Here are some points, each followed by its number:
[ 1.800  1.858 -0.876 -0.224 -0.436 -0.504 -0.952  0.327 -0.250  2.458 -0.469 -0.364  0.646  1.602 -0.778  0.239 -0.432 -0.578  0.410 -1.035 -0.904  0.175 -0.383 -0.647 -0.652 -0.439 -0.660  0.476 -0.061 -0.409  0.235 -1.431 -0.450  0.581 -0.991 -0.361 -0.199  0.123  0.197 -0.565 -0.144  0.304 -0.598  0.189 -0.902  0.997  0.393 -1.039 -0.866 -0.363 -0.508 -0.542  1.223 -0.274 -0.723 -0.844] 0
[-0.260  0.148 -0.814 -0.277 -0.374  0.096 -1.011  0.551  0.356 -0.187 -0.539 -0.690 -0.111  6.796 -0.991  1.865 -0.393 -0.005  1.030 -0.924 -1.175  0.283  0.310 -0.842  0.117 -0.686 -0.695  1.738  0.439 -0.486 -0.066 -1.057 -0.435 -0.127 -0.800 -0.145 -0.060  0.166  0.527 -0.911 -0.374 -0.093 -0.338  0.100 -0.447  0.284  0.269 -0.978  0.670  0.497 -1.052 -0.362  0.773  0.304 -0.108 -0.937] 1
[-0.430 -0.701 -0.382  0.588  0.310 -0.146 -0.826 -0.785 -1.529  1.464 -0.413 -0.645  2.003  0.297 -0.834 -0.027 -0.126 -0.053  0.039 -1.206 -0.267  0.097 -0.274  0.265 -0.131  0.099  0.894  2.535 -0.141  0.827 -0.395 -0.061  1.152 -0.407  0.206 -0.314 -0.118  0.473 -0.424 -0.413 -1.402 -0.184 -0.887 -0.140 -1.195  0.864 -0.681 -0.653 -1.365 -0.505 -1.144 -0.314 -0.031 -0.006 -0.121 -0.759] 2
[-0.717  1.861 -0.876 -0.415 -0.591 -0.799 -0.999 -0.521  0.277  0.135 -0.356 -0.881  2.588 -0.332 -0.982  0.056 -0.630 -0.737 -0.165 -1.058 -0.829  0.506 -0.017 -0.542 -0.652  0.172 -0.901 -0.138 -0.374 -0.367  0.034 -1.500 -0.638  0.401 -0.552 -0.197 -0.308 -0.387  0.455 -0.816 -0.701 -0.009 -0.322  0.561 -0.507  0.174  1.196 -1.047 -0.746 -0.311  0.726 -0.817 -0.392 -0.500  0.914 -0.594] 3
[-0.540  3.032 -0.176  0.654 -0.736  0.308 -0.989 -0.258 -0.969 -0.894 -0.362 -0.612  0.412  1.864 -0.833 -0.471 -0.631 -0.465  0.297 -0.034 -0.745  0.049  0.395 -0.595  0.575 -0.538 -0.706  0.512  0.194 -0.573 -0.239 -1.413 -0.222  0.178 -0.147  0.027  0.022  0.950  0.329 -0.290 -1.102 -0.080 -0.713 -0.141 -0.648  0.654  0.192 -0.832  1.839  0.167 -0.554 -0.730 -0.507 -0.037 -0.515 -0.809] 4
[-0.765  0.049  0.977 -0.607  0.723 -0.498 -1.171 -0.169 -0.457 -0.906 -0.139 -0.785 -0.650  0.759 -0.726 -0.817 -0.553 -0.225  0.415 -0.917  0.450 -0.318  0.338 -0.891 -0.566  1.089 -1.026  0.593  0.062 -0.274 -0.103 -1.006  2.346  0.922 -0.425 -0.390 -0.357  0.223 -0.146 -0.630 -1.565  0.434 -0.956 -0.269  0.422 -0.316 -0.517 -0.911 -0.375  0.600  0.850 -0.976  1.919 -0.013  2.611 -0.357] 5
[-0.373  0.657 -0.326 -0.023 -0.777 -0.403 -0.826  0.163  2.079  0.911 -0.219 -0.336 -0.344  0.225 -0.607 -0.919 -0.636 -0.366  0.403 -0.956 -0.425  0.095  0.677 -0.548 -0.733 -0.203 -0.696 -1.111 -0.115 -0.645 -0.226 -1.326 -0.723  0.051 -1.051 -0.109 -0.272  0.150 -0.008 -0.739 -0.973  0.232  0.103  0.296  0.004 -0.793  0.012 -0.768 -1.432 -0.273  0.048 -0.873  1.653 -0.274 -0.292 -0.232] 6
[ 0.064  1.071 -0.221  0.167 -0.745 -0.256 -0.965  0.739 -0.664 -0.223 -0.322 -0.750 -0.389  1.069 -0.634 -0.032 -0.600  0.121 -0.127 -0.492 -0.360  0.159  0.602 -0.281 -0.092 -0.574 -0.789  0.133 -0.299 -0.663  0.060 -1.243 -0.594  0.282 -0.260 -0.335  0.410  0.555 -0.374 -0.573 -0.610  0.217 -0.678 -0.102  0.431 -0.528  0.880 -0.685 -0.360  0.307 -0.010 -0.930  0.585 -0.166 -0.810 -0.561] 7
[ 0.411  0.524  0.194  0.282 -0.700 -0.498 -0.827 -0.374  2.123 -0.295 -0.276 -0.302  0.356  3.555  0.159 -0.625 -0.581 -0.358 -0.116 -0.595 -0.104  0.214  0.091 -0.242 -0.595 -0.431 -0.687 -0.600 -0.325 -0.709 -0.265 -1.134 -0.645  1.257 -1.148 -0.312  1.615  1.112 -0.297 -0.381 -1.080  0.411 -0.667  0.529 -0.438  1.389  0.262 -0.610 -1.329  0.009  0.508 -0.894  0.239 -0.388  2.158 -0.252] 8
[ 1.336  0.357 -0.372 -0.459 -0.283 -0.872 -0.558 -0.220  3.527 -0.698  0.179  0.984 -0.358 -0.162  0.379 -1.314 -0.302  1.862 -0.495 -0.784 -0.901 -0.293 -0.522  1.339 -0.794 -1.332 -0.456 -0.676 -0.353 -0.857  0.047 -0.813 -0.607 -0.519 -1.199 -0.092  0.892 -0.260 -0.681  0.007 -0.837  0.426 -0.348  0.373 -0.820  0.899  0.030  1.432 -1.296 -0.211  1.482 -0.579 -0.291 -0.289  0.359  0.060] 9
[-0.176  0.189 -0.988  0.224 -0.430 -0.882 -0.553 -0.265  1.583 -0.302 -0.051  0.166  0.775 -0.237 -0.048 -1.540 -0.320 -0.299 -0.532 -0.252 -0.503  0.667  0.402 -0.247 -0.750 -0.835 -0.855 -0.310 -0.593 -0.604 -0.239 -0.897 -0.728 -0.426 -0.652  0.499 -0.051 -0.022 -0.437 -0.283 -0.318  0.010 -0.023  0.018  0.460  0.469  0.796  0.400 -0.337 -0.514  1.780 -0.444 -0.089 -0.486 -0.349 -0.033] 10
[ 0.417 -0.361 -1.307 -0.146  0.251 -0.662 -0.692 -0.355 -0.269 -1.168  0.230 -0.523  0.906  0.331 -0.851 -1.375  0.046  0.647 -0.859  0.079 -0.257 -0.183 -0.440  0.167  0.531 -0.459 -0.792  0.941  0.380 -0.327 -0.230  1.005 -0.142 -0.923 -0.257  0.061  0.367  0.045 -0.756  0.295 -1.006 -0.036 -0.451 -0.185  0.291  0.047  0.180  2.094  2.319 -0.020 -0.324 -0.365 -0.543 -0.110 -1.308  0.950] 11
[-0.018 -0.429 -1.422  0.320  0.055  0.158 -0.682 -0.510 -0.567 -0.992  0.351 -0.299 -0.653 -0.735 -0.939 -1.489  0.645  0.229 -0.788  1.344  0.367  0.015 -0.006  2.344 -0.152 -0.830 -0.393  2.513  0.053 -0.213 -0.342  3.735  0.325 -0.875  0.741  0.556 -0.140 -0.220 -0.754  0.814 -1.061  0.036 -0.032  0.214 -0.163 -0.634 -0.460  2.138  3.897 -0.231 -0.645  0.123 -0.951  0.366 -0.579 -0.091] 12
[-0.059  0.385 -1.335  0.050 -0.426  0.407 -0.655 -0.009  1.987 -0.892  0.554  1.238  0.417 -1.095 -0.307 -1.484 -0.140 -0.618 -0.703  2.929 -0.056 -0.319  0.230 -0.088  0.220 -1.168 -1.007  2.197  0.373 -0.763 -0.143  0.176 -0.677 -0.843  0.171  1.211  1.876  0.559 -0.544  0.377 -0.943 -0.529 -0.174  0.071 -0.467 -1.089  0.057  0.599  2.392 -0.277  0.503  0.475 -0.323  0.325 -1.219  0.004] 13
[-0.503 -1.177 -0.944  0.018  0.026 -0.178 -0.798 -1.158 -1.049  2.018  1.695 -1.133  1.677  1.117 -0.225 -1.603  1.177 -0.271 -0.856 -0.157  1.612 -0.206 -0.455  0.391 -0.203 -0.639  1.306  2.538 -0.191  1.258  0.490  5.229  1.000 -0.998  0.072  0.208  1.220  1.095 -0.911  0.155 -1.427  1.023 -0.291 -0.081  0.452 -0.483 -0.052  2.191 -1.386  0.301  0.267  0.182 -0.932  0.334 -1.387  0.709] 14
[ 1.675 -0.208 -1.200 -0.434  0.065 -0.704 -0.873 -0.518  0.877 -1.065  0.726  0.436 -0.748 -0.890 -0.989 -1.188 -0.053 -0.499 -0.463 -0.089 -0.100  0.218 -0.356  0.509 -0.558 -1.169 -0.917  0.082 -0.299 -0.767  0.308  0.411 -0.589 -0.424 -0.878  1.653  1.192  0.397 -0.086 -0.280  1.973  0.180 -0.251  0.089 -0.363  2.138  0.087  0.152 -0.299 -0.900  1.751 -0.211 -0.366 -0.427 -1.018  0.222] 15
[-0.192 -1.180 -1.465 -0.713  1.430 -0.150 -0.694 -0.885 -1.160  0.542  1.102 -0.982  2.283 -0.861 -0.600 -0.641  1.345 -0.053 -0.679  1.543 -0.697 -0.471 -0.582  0.540  1.599 -0.700 -0.316  1.771 -0.273  1.003 -0.038  0.912  1.495 -0.924  1.007 -0.109 -0.304  0.050 -0.585  2.064 -0.465 -0.172  0.444 -0.342 -0.062  0.126 -0.208  1.502 -0.445 -0.515 -0.197  2.585 -0.827 -0.123 -1.298  0.392] 16
[-0.185 -0.413 -1.501 -0.436 -0.022 -0.791 -1.023 -0.754 -0.696  0.436  1.496 -0.670  4.773  2.028 -0.976 -0.494  1.526  0.084 -0.450 -0.866 -1.061  0.362 -0.973 -0.174 -0.674 -1.566  1.260  0.460 -0.247  0.103  1.149  1.721 -0.567 -0.965 -1.391 -0.370 -0.197  1.077  0.048  0.536  1.646  0.775  2.534 -0.067 -0.975 -1.241  3.828 -0.012 -1.696  0.323  4.963  1.816  0.252  0.049 -0.901 -0.541] 17
[ 0.781 -1.616 -0.735  0.656  0.704  0.505 -0.036 -0.655  0.283 -0.803  0.673  0.503 -0.708 -1.641  1.356 -1.192 -0.229  1.785 -0.175 -0.138  6.676  0.038  0.027  4.677 -0.356 -0.838 -0.503 -0.882 -0.278  0.355  0.280  3.343 -0.224 -0.095 -1.144  1.058  1.265 -0.751 -0.786  1.828 -0.721 -0.048  2.133  0.681 -0.873 -0.395 -1.067  2.249 -1.643 -0.840  2.080  2.489 -0.974 -0.020  0.166  1.665] 18
[-0.550 -1.419 -0.906 -0.084 -0.163  1.735 -0.604 -0.532 -0.331 -0.882  0.531  3.890 -1.131 -1.597  0.793 -0.995  0.024  2.059 -0.029 -0.215  3.510  0.078 -0.350  1.589 -0.390 -1.169 -0.368 -0.734 -0.072 -0.403  0.028  2.493 -0.404 -0.543 -1.251  0.936  0.467 -0.468 -0.784  5.229 -0.301  0.464  2.267  0.231 -0.911 -0.739 -1.053  4.027 -1.677 -0.928  1.092 -0.122 -0.215  0.095 -1.168  2.502] 19
[-1.229 -1.467 -1.239  0.300  0.586  4.422 -0.456  0.201 -0.892 -1.240  0.539  0.466 -1.054 -1.689 -0.743 -1.093  0.712  1.364  0.190  0.260  3.183  0.165 -0.336  3.871  0.759 -1.099 -0.635 -0.834 -0.114 -0.027 -0.029  5.958 -0.017 -0.269 -0.881  0.859 -0.168 -0.408 -0.790  0.833 -0.749 -0.123 -0.152  0.188 -0.899 -1.482 -1.239  3.336 -1.431 -0.915  1.690  1.114 -0.662  0.603 -0.575  3.106] 20
[-0.796 -1.250 -1.536  0.142  2.495  0.724 -0.934 -0.551 -1.274 -0.991  0.299  0.324 -0.781 -1.506 -0.946  0.230 -0.278  1.528 -0.398  6.032  1.024 -0.380  0.292  0.016  1.205 -1.126 -0.991  3.584 -0.133  0.094 -0.439  1.477 -0.211 -0.642 -0.010  1.741  0.440 -0.273 -0.788  2.589 -0.193 -0.055  0.332  0.156 -0.226 -0.356 -1.113  0.312 -0.362 -1.104 -1.043  0.989 -0.942  0.157 -1.332  1.475] 21
[ 1.447 -1.774 -1.602 -0.788  1.243 -0.523 -0.395 -0.889  0.398 -0.493  1.508  0.069  0.598 -0.790 -1.142 -0.214  1.948  0.230 -0.329 -0.767 -0.079 -0.070 -1.039 -0.304 -0.952 -1.215 -0.055  0.450  0.214  1.505  1.335  7.668  0.513 -0.438 -1.425  0.283  0.613 -0.183 -0.223  1.922  0.642  0.901  3.961 -0.273 -1.114 -0.243 -0.230  2.552 -1.442 -0.655  1.113  2.718  1.447 -0.284 -0.330  1.974] 22
[-0.161 -1.618 -1.605 -0.989  0.615 -0.417 -0.303 -1.217  1.084 -0.266  0.800 -1.241 -0.228 -0.357 -0.747 -0.252  1.163 -0.771 -0.625  0.244  0.901 -0.227 -0.480 -0.691 -0.337 -0.092 -0.844  1.346 -0.201  3.611  0.276  1.303  1.120 -0.892 -0.606  0.313  0.402  0.082 -0.558  2.068 -0.267  0.453 -0.499 -0.479 -0.144 -0.306 -0.668  1.154 -0.378 -0.612 -0.297  0.390 -0.580  0.142 -1.248  1.079] 23
[ 1.127 -1.210 -1.453 -0.246  1.582  0.183 -0.548 -0.493 -0.256 -1.263 -0.057 -0.956 -0.715  0.397 -1.096 -0.150  0.314 -0.301 -0.735  0.159  1.202  0.973 -0.396  0.766  0.782  0.585 -1.092  2.236  0.563 -0.053 -0.523  1.420  0.432 -0.544  3.741  0.301 -0.482 -0.398 -0.528  1.198 -0.947  0.013  1.338 -0.279 -0.258 -0.479 -0.778  0.010  1.096 -0.424 -1.102  0.242 -0.519  0.082  0.333  2.068] 24
[-0.303 -0.883 -1.503 -0.550  0.707 -0.720 -0.995 -0.506 -1.142  1.501  0.846 -0.759  3.036  0.367 -1.171  0.401  0.755 -0.246  0.207 -0.649 -1.243  0.184 -0.682  0.601 -0.519 -1.377  0.526  5.227  0.194  0.024  0.221 -0.421 -0.436 -0.743 -0.736 -0.722  2.169  0.515 -0.424 -0.342  0.277  0.838  0.501 -0.361 -1.108 -0.991 -0.265 -0.152 -0.741  0.113 -0.490  0.024  0.415  0.005 -0.514 -0.696] 25
[ 0.401 -0.758 -0.456  0.754 -0.329 -0.498  0.273 -0.322  0.102  2.019 -0.105 -0.358  0.096 -0.664 -0.152 -1.305 -0.521 -0.740 -0.264  1.521  0.044  0.984  1.338  0.597 -0.178  0.033 -0.695 -0.348 -0.545 -0.223 -0.132 -0.542 -0.448  0.018  0.741  0.126  0.663 -0.131  0.105 -0.266  0.070 -0.100 -0.074  0.572  1.138  0.123  0.259 -0.604  1.694 -0.396  0.504 -0.413 -0.731 -0.479 -0.697 -0.417] 26
[-0.380 -0.283 -0.620 -0.011 -0.508 -0.689 -0.433 -0.457  3.115 -0.980  0.597  0.224 -0.825 -0.794  3.262 -0.619 -0.260 -0.595 -0.320 -0.235  0.347  0.018  0.060 -0.701 -0.504  0.039 -0.732 -1.123 -0.036 -0.446  0.352  0.103 -0.637 -0.131 -0.879  0.447 -0.208  0.502 -0.035 -0.397 -0.266  0.366 -0.153  0.179  1.396 -0.821  0.408 -0.586 -1.346 -0.461  0.456 -0.383  0.218 -0.328 -0.865  0.438] 27
[-0.774 -0.923 -0.842 -0.491 -0.152 -0.713 -0.682 -0.532 -0.500 -1.016  0.550 -0.833 -0.562 -0.266 -1.218 -1.075  0.160 -0.464 -0.743  0.049  0.551 -0.031  0.666 -0.657  0.054  0.456 -0.749  0.892 -0.371 -0.275 -0.254  0.271 -0.344 -0.452 -0.151  0.626 -0.624  0.403  0.143  0.069 -1.052  0.242  0.319 -0.164 -0.148 -0.725  0.011  1.752  0.727 -0.129 -0.548 -0.350 -0.628 -0.121  1.156  1.307] 28
[ 1.488 -1.084 -1.260 -0.679 -0.367 -1.046 -0.540  0.011  0.009 -1.479  1.240  3.994  0.886 -1.244 -0.844 -1.075  0.283 -0.518 -0.492  0.596  3.675  0.219 -0.234 -0.428 -0.750 -0.914 -1.065 -0.660 -0.529 -0.712  0.354  0.655 -0.796 -0.262 -1.253  3.144 -0.695  0.665  0.714 -0.489  6.577  0.435  2.017 -0.138 -0.304 -0.962  0.623  1.398 -0.645 -0.887 -0.367  0.826 -0.055 -0.634 -0.917  2.747] 29
[ 2.264 -1.370 -1.372 -0.530  1.029 -0.102 -0.699 -0.687  0.056 -1.057  0.494  0.325 -0.558 -1.416 -1.021  2.646  0.301  0.481  0.009  0.301  2.650 -0.031 -0.251 -0.460  0.860 -0.979 -0.909  0.836  0.026  0.343 -0.489  4.722  0.234 -0.770 -0.416  1.300 -0.602 -0.399 -0.657  2.270 -0.032 -0.415  3.875 -0.020  0.251 -0.316 -1.125  1.078 -1.194 -0.881 -1.090  0.582 -0.809 -0.007 -1.488  3.201] 30
[-0.302 -1.264 -1.247 -0.697  0.896 -0.408 -0.566 -0.706 -0.604 -1.128  0.359 -0.635  0.852 -0.345 -0.880 -0.992  0.859 -0.171 -0.581  0.087  0.965  0.533 -0.233 -0.174  0.123  0.502 -0.969 -0.030  0.332  0.211 -0.335  1.405  0.225 -0.531 -0.098  0.765  0.165  0.232 -0.656  1.753 -0.948  0.148  0.014  0.031  0.164 -0.221 -0.399  0.919 -0.353 -0.463 -0.994  0.439 -0.121  0.171  0.427  0.701] 31
[-0.204 -0.775 -1.475 -0.393 -0.124 -0.584 -0.968 -0.119  0.347  0.097  1.032  0.050  1.825  1.130 -1.372  0.227  1.032 -0.300 -0.104 -0.714 -1.194 -0.063 -0.551  0.056 -0.914 -1.481  0.612  0.871  0.105 -0.384  0.603 -0.774 -0.513 -0.730 -0.965 -0.687  1.936  0.392  0.817 -0.541  0.536  0.736  3.379 -0.116 -0.611 -1.143  0.496  1.784 -1.393  0.050  0.444  3.246  3.441  0.116 -0.698 -0.522] 32
[-1.226 -1.084 -0.712 -0.401 -0.003 -0.750 -0.534 -0.078 -0.683  0.460  1.455  0.726  0.104 -1.091  0.506 -0.069  3.125 -0.168 -0.532 -0.880 -1.192 -0.289 -0.997  0.729 -0.765 -1.205  2.295 -0.184 -0.332  0.357  0.322  1.499 -0.309 -1.071 -1.579 -0.523  1.705 -0.007 -0.384  0.171  2.715  0.370  2.523 -0.156 -0.818 -1.239  0.930  4.901 -1.729  0.642  0.368  3.976  1.387 -0.032 -0.785 -0.331] 33
Which three points above are nearest to each new point, looking only along the 8 directions in which the numbered points spread most? Their numbers follow each, nearest first.
[-1.508  2.060 -0.638 -0.723 -0.297 -0.314 -0.294  0.582 -1.193 -0.238 -0.500 -0.346 -0.132  0.513 -0.916  0.143 -0.665 -0.365  0.027  0.465 -0.867 -0.056 -0.416 -0.482  0.132 -0.086 -0.802 -1.164 -0.070 -0.549 -0.324 -1.305 -0.339  0.331  0.331 -0.364  0.125  0.723 -0.529 -0.374  0.583 -0.394 -0.433  0.490 -0.493  0.893 -0.572 -1.088  0.469 -0.381 -0.637 -0.703 -0.961 -0.152 -0.399 -0.366] 7 4 0
[ 1.725  1.191 -0.167 -0.370 -0.350 -0.362  0.478 -0.199 -1.189  0.441 -0.459 -0.022 -0.414 -1.036  0.655 -1.219 -0.594 -0.292 -0.329 -0.218 -0.558 -0.466  0.030  1.458 -0.516 -0.677 -0.037 -1.413 -0.310  0.198 -0.282 -0.979 -0.292 -0.010  1.460 -0.152  0.009 -0.494 -0.241 -0.873 -0.999 -0.010 -0.498  0.176 -0.163 -0.114 -0.689 -0.488 -0.858  0.146  0.696 -0.652 -0.113 -0.259  0.504 -0.512] 10 26 6
[ 0.481  3.676  0.654 -0.065 -0.542 -0.163 -0.409  1.079 -1.173 -1.014 -0.495 -0.727  0.265  0.283 -0.686  1.574 -0.578 -0.321  0.409 -0.727 -0.939  0.140  0.352 -0.920  1.747 -0.386 -1.078 -1.127  0.710 -0.532 -0.251 -1.286 -0.637  0.526 -0.565 -0.091 -0.791  0.696  0.424 -0.826 -0.030 -0.444 -0.523  0.013 -0.003 -0.502  0.687 -1.188  0.271 -0.384 -1.235 -0.858 -0.138  0.194 -0.836 -0.605] 7 4 0
[-0.322 -0.861 -0.222 -0.426 -0.120 -0.308  0.010  3.200 -1.024 -0.663  0.222  1.569  2.086 -1.356 -1.056 -0.076  1.247 -0.092 -0.236 -1.144 -1.227 -0.525 -0.088  1.588 -0.670 -0.628  3.670  1.378  0.280 -0.374 -0.270 -0.719  0.099 -0.472 -1.080 -0.776 -0.378  0.626  0.703 -0.744  6.577 -0.330  0.118 -0.699 -0.008 -1.489 -0.032  0.064 -0.803 -0.385 -1.043  2.118  0.313  0.978 -1.589 -0.878] 32 25 15
[ 1.308  3.113 -0.942 -0.241 -0.598  0.245 -0.059  0.413 -0.430  2.539 -0.428 -0.675  0.060 -0.363 -0.657  0.711 -0.563 -0.469  0.155  0.288  0.344 -0.135  0.589 -0.560 -0.001 -0.028 -1.093 -1.330 -0.144 -0.721  0.009 -1.308 -0.236  0.716  0.361 -0.314  1.074  0.545 -0.284 -0.058 -0.704 -0.287 -0.951  0.134 -0.313  0.768 -0.613 -1.316  0.202 -0.002 -0.046 -0.544  0.029  0.308 -0.387 -0.104] 7 3 0
[-0.693 -1.328 -0.990 -0.712  0.788 -0.352 -0.649  0.125  0.409 -0.182 -0.277 -0.596 -0.009  0.533 -1.205  4.742  1.023  1.857  0.315 -1.167 -1.307 -0.119 -1.078 -0.574 -0.572 -0.878  1.535  2.254  1.057  0.695  0.485  0.928  0.158 -0.684 -0.744 -0.949  1.434 -0.337 -0.615 -1.011  3.082  0.125 -0.170 -0.089 -1.313 -0.996 -0.716 -0.116 -0.993  2.578 -1.226  3.116  0.092  0.062  4.262 -1.022] 32 25 0
[ 0.892 -1.323 -1.073 -0.771 -0.038 -0.334  0.457 -0.763  0.477 -0.439 -0.046 -0.772  0.577  1.327 -0.646  3.044  0.776 -0.700  0.904 -1.060 -0.761 -0.136 -0.602 -0.839 -0.830 -0.650  0.626 -0.623 -0.030  0.739  0.408 -1.167 -0.035 -0.309 -1.133 -0.784 -0.501  0.498 -0.058 -0.522  0.167  0.432  0.597  0.088 -1.281 -0.913 -0.631 -0.373 -1.483 -0.368  0.149  0.425  0.805 -0.011 -0.585 -0.669] 0 6 7
[-1.106  0.861 -0.264 -0.337 -0.479 -0.455  0.726  0.051 -0.291 -0.060 -0.305  0.065 -0.567 -0.624  0.756 -1.021 -0.616 -0.743 -0.076  0.183 -0.537  0.640  0.210 -0.464 -0.561 -0.060 -0.339 -1.295 -0.370 -0.478 -0.228 -0.904 -0.514 -0.204  0.003 -0.351 -0.201 -0.667 -0.296 -0.853 -0.681  0.382 -0.888  0.208  0.952 -0.234  0.139 -0.194  0.057  0.077  1.563 -0.698  0.354 -0.524  0.162 -0.359] 10 6 26
[ 0.338  1.152 -0.268  0.632  0.005 -0.488  2.786 -0.188 -0.692 -0.676 -0.493  0.117 -0.991 -0.653 -0.324 -0.704 -0.486 -0.188 -0.009 -0.434 -0.285 -0.338 -0.205  3.054  0.191 -0.077 -0.325 -1.261 -0.186 -0.053 -0.350 -0.908  0.137  0.325  2.201 -0.047 -0.319 -0.161 -0.260 -0.725 -0.773 -0.188 -0.471  0.369  1.005  0.270 -0.602 -0.175  1.050  0.170  0.468 -0.648 -0.964 -0.214  0.698 -0.531] 26 10 28
[ 0.375 -0.656 -0.018 -0.431 -0.511 -0.647  0.054  0.725  0.498  0.798 -0.423 -0.104  0.139 -1.277 -0.048 -0.927 -0.654 -0.840 -0.037 -0.478 -0.249 -0.614 -0.046 -0.132 -0.419  0.037 -0.764 -1.455 -0.296 -0.539  0.043 -1.343 -0.588  0.423 -0.131  0.293 -0.583  0.869 -0.199 -0.919  0.370  0.064 -0.334  0.325 -0.152  0.523  0.471 -1.266  0.370 -0.026  0.163 -0.703 -0.383 -0.461 -0.088 -0.453] 10 3 26
[-0.822 -1.265 -0.387 -0.259  1.259 -0.123 -0.477  0.028 -1.385  0.761 -0.126 -0.843  0.271  4.633 -1.155  2.557  0.995  1.946  0.242 -1.103 -1.187 -0.521 -0.961 -0.156  0.634 -0.841  0.494  3.059  0.683  0.732 -0.393  1.136  2.160 -0.921 -0.855 -0.928  0.335 -0.297 -0.566 -0.658  0.389 -0.043  0.067 -0.036 -1.141 -1.319 -0.473  0.699 -1.124  0.860 -1.345  1.525  0.536  0.388  2.021 -0.965] 25 2 1
[-1.260 -0.502 -0.387 -0.413 -0.223 -0.076  0.908  0.297  0.835 -1.207 -0.257 -0.215 -0.682 -0.983 -0.652 -0.828 -0.290 -0.249 -0.285  3.303 -1.032  0.956 -0.331  0.254  0.125  0.270 -0.802 -0.839  0.057 -0.165 -0.462 -1.239 -0.288 -0.065  0.833  0.073 -0.116 -0.415 -0.002 -0.514 -1.073 -0.335 -0.262  0.018  0.145  0.355 -0.243 -0.597  3.413 -0.117 -0.705 -0.400 -0.819 -0.175 -1.443  0.211] 13 26 11
[ 2.716  1.393  0.051 -0.388 -0.546 -0.860 -0.235  1.611 -0.505  0.155 -0.242 -0.022 -0.686 -0.445  0.068 -0.853 -0.577 -0.622 -0.011 -0.572 -0.666 -0.062 -0.532 -0.950 -0.677 -0.630 -0.891 -1.288 -0.343 -0.795  0.528 -0.897 -0.703  0.949 -0.959  1.119  0.359  0.155 -0.106 -0.883  0.220 -0.300  0.660  0.381 -0.144  0.472  0.412 -0.796 -0.063 -0.433 -0.681 -0.440  0.748 -0.513  0.157  0.270] 6 10 7
[-0.911 -1.265  2.647  2.434 -0.389  4.641 -0.377 -0.437 -1.701  0.091 -0.182  1.136 -1.083  0.501  4.329  4.047  0.198  3.745  0.242 -1.468 -0.334 -0.738 -0.182  0.347  2.327  2.067  7.496 -0.794  0.494  1.730 -0.010  0.705  3.584  0.403 -1.246 -0.875 -0.866 -0.926  2.332  0.315 -0.763 -0.508 -0.738 -0.445 -1.183 -1.337  0.404  0.833 -0.980  1.711  0.171 -0.789  0.128  0.741 -1.414 -0.899] 2 5 31
[-0.342 -0.130  0.158  0.335  0.313  0.804  0.473 -0.770 -1.322 -0.587 -0.306  0.728 -0.911 -0.306 -0.696 -1.381 -0.425  0.166 -0.337  2.033 -0.025  0.365  0.683  1.461  1.080 -0.362 -0.795 -0.561  0.203 -0.019 -0.392 -0.186 -0.240  0.021  1.522 -0.178 -0.739 -0.637 -0.191 -0.240 -0.388 -0.088 -0.018  0.247  0.863 -0.169 -0.160  1.462  4.453 -0.355 -0.540 -0.628 -0.451  0.019 -0.498 -0.312] 13 11 28
[ 0.083  0.439 -0.627  0.189 -0.133 -0.502  1.329 -0.011 -0.530 -1.051 -0.423  0.277 -0.843 -1.020  0.425 -0.918 -0.395 -0.089 -0.343  0.608  1.286 -0.451  0.292  0.539  0.294  0.238 -0.571 -1.126  0.170  0.055 -0.639 -0.661 -0.378  0.551  1.544 -0.124 -0.613 -0.423 -0.210 -0.520  0.014 -0.162 -0.255 -0.038  0.919  6.543 -0.593  0.061 -0.172  1.028 -0.429 -0.773 -0.613 -0.184 -0.647 -0.390] 26 28 10
[-1.729 -1.499  9.900  4.143 -0.898  4.868  1.654 -0.127 -1.839  1.692 -0.145  1.498 -1.273 -1.615  9.422  1.611  1.255  0.878  1.687 -0.737  2.793 -1.116  1.462  0.035  4.444  3.288  7.496 -1.562 -0.251  3.139  1.690  0.868  3.584 -0.623 -0.970 -0.929 -1.401 -1.116  2.666  2.263 -0.999 -0.861 -0.961 -0.720 -0.613 -1.807  1.861 -1.358 -0.467  1.226 -0.973  1.076 -1.222  2.709 -1.858 -0.863] 2 31 5
[-1.650 -1.468  9.110  1.745 -0.999  4.868  4.674  0.763 -1.674  1.558  0.216  1.986 -1.198 -1.628  9.422  0.836  0.414 -0.113  1.556 -1.024  1.684 -1.116  0.228 -0.750  2.566  4.597  7.496 -1.538 -0.210  2.270  1.693  0.956  0.864 -0.339 -1.358 -0.824 -1.395 -0.943  1.436  5.528 -0.196 -0.784 -0.078 -0.811 -0.983 -1.807  2.596 -1.463 -0.267  1.962 -0.707  0.778 -0.845  2.108 -1.858 -0.403] 9 31 18
[ 0.174 -0.960 -0.360 -0.771 -0.350  0.636 -0.073  1.920 -1.308 -1.391  0.040 -0.461  1.542 -0.736 -0.409  0.427  2.235 -0.655 -0.069 -0.423 -0.342 -0.514  0.408 -1.057 -0.030  3.108  0.922  4.018  1.764  1.562  0.467 -1.282  1.199 -0.430 -0.458 -0.776 -0.769  0.186  1.856 -0.292 -0.714 -0.544 -0.180 -0.788 -1.114 -1.737  3.068 -0.761  1.540  2.283 -1.186  1.059  0.929  0.306 -1.238 -0.844] 25 2 28
[-0.453 -0.993 -1.145 -0.380 -0.178 -0.031  0.503 -0.099 -0.507  0.709 -0.313  0.177  2.543 -0.913 -0.698  3.979  0.370 -0.021  0.781 -1.074 -0.379  0.210 -0.295 -0.670 -0.486 -0.848 -0.125 -0.236  1.011  0.362  0.792 -0.557  0.245 -0.551 -0.885 -0.892 -0.336  0.691 -0.018 -0.611  1.339 -0.122 -0.233  0.600 -1.312 -0.858 -0.522 -0.750 -1.508 -0.057 -0.440  0.242 -0.313  0.023 -0.683 -0.934] 0 2 25
[-1.107  1.434 -0.276  0.640  0.020  0.092  0.862 -0.293  0.004 -0.383 -0.328  0.858 -0.664 -0.810  0.274 -1.168 -0.447 -0.215 -0.233  3.638 -0.727  0.299  0.662  1.995  0.413 -0.842 -0.019 -1.002  0.331 -0.202 -0.415 -0.575 -0.213 -0.138  4.775  0.711  0.519 -0.768 -0.292 -0.508 -0.727 -0.093  0.071  0.209  0.105  0.299 -0.658 -0.211  4.074 -0.388 -0.912 -0.613 -0.649 -0.165  0.492  0.407] 13 26 11
